Here are some points:
[-1.36 -0.16  1.15 -1.74 -1.63  1.04  0.   -1.24  0.35 -0.27  0.16  0.03
  1.82  1.86 -0.5  -1.97]
[ 0.6   0.56 -0.26  2.93  2.15  0.11 -1.78  3.45  2.9  -0.61  2.53  1.46
 -3.31 -3.59  2.87  0.48]
[-1.13 -0.3   1.24  0.36  0.28  1.1   0.08  0.74  1.3  -0.43  1.18 -0.06
  1.33 -1.67  0.25 -1.17]
[-1.17 -0.05  0.82  0.24 -0.75 -0.18 -0.39 -0.19 -0.35 -0.1  -0.05 -0.12
  0.43 -0.35 -0.04 -0.1 ]
[ 0.75 -1.34 -1.65  1.51  0.71 -1.1   1.31 -0.44 -1.21  0.03 -1.99 -1.41
  0.68 -0.18 -1.26  2.05]
[ 0.7  -1.15 -1.36  1.88  1.16 -1.04  1.25 -0.21 -1.4   0.11 -1.93 -1.51
  0.48 -0.61 -1.09  2.09]
[-0.59 -0.57  1.76 -1.57 -1.36  1.23  0.83 -1.7   0.62 -0.29 -0.02  0.3
  1.48  2.01 -0.69 -2.01]
[ 0.62  0.94 -0.11 -0.65 -0.07  0.52 -0.66  0.44  0.64  0.1   0.82  1.15
 -1.67  0.56  1.23 -0.02]
[ 0.67 -0.37 -1.49  1.55  0.8  -1.02  0.93 -0.19 -0.95  0.25 -1.2  -1.48
 -0.04  0.07 -1.3   1.89]
[-1.1  -0.32  1.77 -1.06 -0.36  1.17  0.62 -0.23  0.48 -0.38  0.9   0.05
  1.8   0.26  0.15 -2.01]
[-1.22 -0.12  0.63  0.1  -0.48 -0.5  -0.34 -0.2  -0.51 -0.02 -0.31 -0.09
  0.7  -0.58 -0.14  0.13]
[-1.35 -0.29  1.67 -0.96 -0.55  0.92  0.33 -0.47  0.43 -0.37  0.93  0.05
  1.9   0.15 -0.03 -1.61]
[ 0.24  1.28  0.27 -1.3   0.24  0.56 -1.21  1.33 -0.17 -0.2   1.16  0.81
 -0.47  0.36  1.32 -0.86]
[-1.37  0.11  1.27 -0.38 -0.94  0.26 -0.15 -0.49  0.01 -0.16  0.27 -0.15
  0.74 -0.22 -0.04 -0.43]
[-0.34 -0.6  -0.23  0.74  0.06 -0.66  0.04 -0.24 -1.14 -0.08 -1.87 -0.27
  0.32 -1.43 -0.63  0.93]
[-0.94 -0.5   1.81 -1.17 -0.75  1.16  0.46 -0.22  0.83 -0.39  0.69 -0.12
  1.55  0.32  0.16 -1.78]
[-1.41  0.2   1.18 -0.43 -1.01  0.17 -0.3  -0.49 -0.25 -0.09 -0.04 -0.16
  0.92  0.13 -0.2  -0.75]
[ 0.46 -1.31 -1.06  1.75  0.75 -0.95  0.94 -0.29 -1.36 -0.02 -2.05 -1.02
  1.01 -1.23 -0.76  1.74]
[-1.15 -0.19  1.71 -1.06 -0.53  1.02  0.43 -0.12  0.46 -0.35  0.99 -0.05
  1.56  0.09 -0.04 -1.65]
[-1.13 -0.48  1.72 -1.09 -0.1   1.23  0.29 -0.12  0.64 -0.42  1.04  0.03
  1.71  0.3  -0.06 -1.65]
[-1.52  0.11  0.64 -0.12 -1.25 -0.54 -0.37 -0.48 -0.41  0.06 -0.26 -0.12
  0.55 -0.2   0.01 -0.21]
[-0.91 -0.33  1.46 -1.19 -0.35  0.96  0.58 -0.19  0.53 -0.07  1.    0.32
  1.71 -0.13  0.28 -1.72]
[-0.02  0.54  0.77 -0.76 -0.28  0.91 -0.66  0.16  0.69  0.03  1.17  0.81
 -0.38  0.64  0.93 -1.18]
[ 0.62  1.82 -0.42 -1.5  -0.84  0.79 -1.03  0.44  0.94  0.14  0.98  0.84
 -0.84  0.19  1.75 -0.85]
[-0.26  0.89  0.81 -0.86  0.46  0.49 -0.63  1.4  -0.48  0.02  1.17  0.03
  0.67  0.12  0.65 -1.13]
[-0.1  -0.89 -1.01  0.99  0.83 -0.86  0.64 -0.35 -1.8   0.02 -1.96 -0.79
  0.81 -1.06 -1.03  1.37]
[-1.58  0.03  0.92 -0.01 -0.77 -0.23 -0.3  -0.43 -0.44  0.05 -0.22  0.08
  0.26 -0.47 -0.31  0.13]
[ 0.09 -0.99 -1.1   1.13  0.68 -0.87  0.93 -0.43 -1.38  0.   -1.74 -0.9
  0.74 -1.37 -0.81  1.77]
[ 0.81  0.4  -1.43  0.11 -0.46 -1.48  0.08  0.2   0.09  0.71  0.52  0.84
 -0.63  0.01 -0.45  0.45]
Here are 10 more points, each followed by its number:
[ 0.56 -0.99 -1.71  1.44  0.96 -1.32  1.19  0.24 -1.33  0.38 -1.61 -1.21
  0.61 -0.48 -1.05  1.85] 0
[ 0.42 -0.78 -1.14  1.52  1.01 -1.01  1.   -0.31 -0.96 -0.01 -1.38 -1.2
  0.26 -0.66 -1.08  1.69] 1
[ 0.86  0.92 -0.25 -0.73 -0.43  0.72 -0.82  0.38  0.78 -0.12  0.91  0.99
 -2.43  0.61  1.09 -0.22] 2
[-1.32 -0.3   1.69 -1.23 -0.29  1.05  0.26 -0.41  0.25 -0.36  0.93  0.19
  1.45  0.12  0.37 -1.91] 3
[-0.7   0.56  1.08 -0.56 -0.42  0.37 -0.42  0.32 -0.03 -0.06  0.64 -0.11
  1.    0.26  0.4  -0.75] 4
[ 0.86  1.15  0.05 -1.09 -0.33  0.87 -1.15  0.23  0.91 -0.25  1.21  1.72
 -2.44  0.76  1.78 -0.6 ] 5
[ 0.94 -0.63 -1.64  1.51  0.75 -1.1   0.88 -0.23 -0.74  0.43 -1.25 -1.15
 -0.1   0.17 -1.15  1.91] 6
[-1.19 -0.32  1.79 -1.09 -0.58  1.12  0.51 -0.58  0.31 -0.53  1.   -0.01
  1.82  0.35 -0.05 -1.52] 7
[ 0.69 -0.79 -1.43  1.6   0.85 -0.97  0.95 -0.17 -0.97  0.49 -1.57 -1.27
  0.16 -0.15 -1.2   1.83] 8
[ 0.42  0.97  0.8  -0.54  0.17  0.71 -0.82  0.92  0.15  0.1   1.09  0.84
 -0.57  0.67  0.75 -0.93] 9
Which two of these numbered points are nearest to each point below, ignoring the direction in which the first points spread most? Their numbers follow each, nearest first.
[ 0.77 -1.18 -1.6   3.1   1.72 -1.26  1.12  0.47 -0.55 -0.28 -1.39 -1.53
  0.18 -1.64 -1.05  2.24] > 1 8
[ 0.71 -0.44 -1.29  1.12  0.92 -1.07  1.01  0.13 -1.14  0.47 -0.81 -1.15
  0.35 -0.2  -0.84  1.62] > 0 8
[ 0.2   1.16  0.88 -0.97  0.33  0.65 -0.73  0.97  0.24  0.3   1.19  0.62
 -0.41  0.7   0.81 -1.  ] > 9 4
[ 0.72  0.38 -0.45  0.6   0.46 -1.55  0.9   1.27  0.42  0.79  1.51  1.33
 -1.09 -1.91 -0.37  0.48] > 9 2
[-1.09 -0.25  1.87 -1.84 -0.67  1.29  0.63 -0.47  0.27 -0.22  0.5   0.03
  1.87  1.06 -0.17 -1.78] > 7 3
[ 0.86 -1.14 -1.67  1.86  0.96 -1.02  1.08 -0.22 -1.05  0.46 -2.05 -1.52
  0.41 -0.41 -1.29  2.29] > 8 1
[-0.63 -0.87 -0.13  0.77  0.1  -0.79  0.14 -0.21 -0.89 -0.11 -1.44 -0.23
  0.26 -1.37 -0.48  0.94] > 3 4
[ 0.9  -0.92 -1.49  1.77  0.8  -0.94  1.13 -0.36 -0.91  0.29 -1.38 -1.21
 -0.03 -0.2  -1.26  1.78] > 8 6
[-1.33 -0.42  1.77 -1.12 -0.56  0.75  0.58 -0.18  0.53 -0.36  0.72  0.06
  1.76  0.29 -0.03 -1.86] > 7 3
[ 0.56  1.08 -0.57 -0.66 -0.07  0.22 -1.94 -0.23  0.85 -0.1   1.15  1.38
 -2.9   0.73  2.54 -0.92] > 5 2
[ 0.47  1.45 -0.53 -1.61  0.27 -0.12 -1.31  0.35  1.5  -0.1   0.64 -0.28
 -1.45  0.26 -0.1  -1.92] > 2 9
[ 0.45 -0.97 -0.76 -0.68 -0.64 -0.71  1.05 -1.64 -2.63  0.13 -2.84 -0.71
  0.82  1.09 -1.52  1.13] > 7 8
[-1.02 -0.42  1.71 -1.04 -0.32  1.04  0.26 -0.24  0.63 -0.54  0.93  0.37
  1.86  0.26  0.05 -1.93] > 3 7
[ 0.88  1.41 -0.12 -0.76 -0.34  0.46 -1.73  0.15  1.01 -0.18  1.49  1.64
 -2.93  0.74  1.88 -0.41] > 5 2
[-0.99 -0.39  1.83 -1.16 -0.23  0.93  0.59 -0.05  0.35 -0.49  1.08  0.21
  1.7   0.04  0.08 -1.73] > 3 7
[ 0.64 -1.06 -1.47  1.94  1.23 -1.27  1.12 -0.38 -0.95  0.31 -2.05 -1.31
  0.42 -0.58 -1.27  1.95] > 1 8
[ 0.76  0.64 -1.16 -1.24 -0.79 -1.27  0.45 -0.55 -0.38  0.75  0.27  1.09
 -0.53  0.54 -1.01  0.1 ] > 6 8
[ 0.66  1.22 -1.12 -0.22 -0.01 -0.31 -2.13 -0.49  0.86 -0.37  1.38  1.51
 -3.07  0.64  3.04 -1.03] > 5 2
[ 0.9  -0.67 -1.51  2.05  0.57 -0.95  1.1  -0.61 -0.24  0.14 -1.26 -1.14
 -0.37  0.15 -1.25  1.54] > 6 8
